128 stands for zero in the data rows.
Some points, one per row:
[139 104  55 108 168 124 149  96]
[106 123  62 116 149 122 114 140]
[ 79 165  47  53 136 129  80 153]
[ 97 103  44 121 145 117  83 151]
[145 138 134 137 113  85 150 135]
[110  96  55 141 127 144 151 118]
[135 107  58 120 144 135 142 148]
[120 121  25  91 177 124 150  95]
[112 126  80 104 146 135 120 113]
[125  98  73 141 149 123 150 106]
[137 174 161 141  86  73 207 143]
[146 119  64  97 159 188 133  29]
[121 129  80 100 144 105 142 158]
[ 72 194 140 105 148  91  82 137]
[123 125  89 124 131 135 123 148]
[ 83 117  13 116 157 125 138 130]
[107 112 103 129 144 125 136 132]
[ 92 221 218 152 113  63 118 148]
[105 156   0  79 114 116 116  82]
[130 146 116 109 122 133 126 111]
[108 162 182 104 107  93 134 146]
[152 164 187 168  28  62 251 157]
[121  73  46 134 140 101 124 151]
[ 73 163  89 102 169 170  95 136]
[112  54   0  60 197 196  50  80]
[122  84   6  87 138 153 122 148]
[128 137 121 131 118 129 147 118]
[ 54 197 194  99 143 117  72  12]
[140 111  71 135 133 112 148 134]
Then 24 other points, each followed by its number:
[ 97  46   0 137 150 201 101  82] 0
[ 55 125   8 124 127 140 104 123] 1
[104 124  68 102 167 115 123 127] 2
[110 124  38 113 135 154 152 147] 3
[153 168   0  30 171 127 195  71] 4
[127 165 164 144  82  98 178 155] 5
[156 175 157 140  77  69 206 117] 6
[ 36  83 106 131 143 127 103  73] 7
[138 138 111 119 127 125 134 123] 8
[115  85  37 126 149 141  91  92] 9
[128  95  57 103 141 168 154 100] 10
[123 127  94 124 136 111 124 122] 11
[ 82 179 165 173 130  67 130 179] 12
[128 198  78  76 190 109 163 170] 13
[103 160 193 154 107  96 107 136] 14
[ 87 156 185 149 130  99 150 107] 15
[110 104  50 106 155 143  95 121] 16
[111 147 113 106 120 137 110  79] 17
[ 77 230 184 158 170  47 158 198] 18
[126 126  62  94 113 130 143  66] 19
[139 173 186  91 131 132  85  92] 20
[ 74  19   0  57 203 218  58  56] 21
[103 119 109 130 139 141 135  95] 22
[118 115  96 124 123 134 134 128] 23
Which of these numbered points is nearest to each point below, ignoring the direction in which the first points spread most? Its number follows each.
[ 90  11   0  62 205 197  28  90] > 21
[ 92 125  69 137 133 167 126  87] > 22
[171 229 249 177  42  61 193 128] > 8
[111 135 141 151 114  97 137 121] > 9
[114 144 150 138 118 105 134 135] > 16
[141 156  55  67 157 163 129 111] > 8
[137 108  91 112 150 101 135 125] > 11
[ 62 152  65 154 194  72 140 205] > 18
[ 13 164 255 197  16  19 189   0] > 7
[136 127   0  94 188 128 147 255] > 13
[127 161 158 115 118 116 134 124] > 8
[ 84  78   0  99 204 234   4  69] > 14
[115 107  76  85 150 146  98  32] > 17
[107  22   0  61 157 179  28  57] > 21
[ 94 126 170 168  82 119 159  98] > 0
[ 34 240 145 108 187 161   0   0] > 20
[ 75 138 176 232 110   0 155 223] > 12
[ 80 156 255 168 100  62 133  71] > 7
[125 122  96 131 148 108 136 133] > 11
[104 162 255 218  59  74 179  80] > 0
[ 86 155 154 173 148  65 158 203] > 12
[104 125 107 130 122 127 131  65] > 22
[102  58   0 107 203 186  59  93] > 14
[114 127  83 126 147 116 119 148] > 16
[109 141  37 108 139 134 150 149] > 3
[118 131   0  92 188 147 111 137] > 2
[120 107  59 100 120 145 131  78] > 19
[133 126  91  96 127 148 122 104] > 8
[107 221 255 211  68   5 122 104] > 9
[ 63  86  16 117 138 132  94 150] > 1
[117 200 139  97 136 110 146  88] > 17
[ 75 242 241 160  77  57 105 106] > 17
[152 171 161 116  85  37 255 163] > 6
[123 124  10 108 152 174 163 165] > 3
[ 63 157 191 194 155  59 166 195] > 12
[  0 143 132 255 219  79  21 235] > 12
[ 51  84  40 109 205 174  75  95] > 15
[141  98  73 118 137 123 116 111] > 11
[140 133 128  48 112 162 117   6] > 17
[113 131  62  61 148 198  55   0] > 17
[ 84 151 197 159 117  96 127  89] > 15
[100  86  78 120 108 132 124  80] > 9
[111  90  45 143 129 164 103  97] > 0
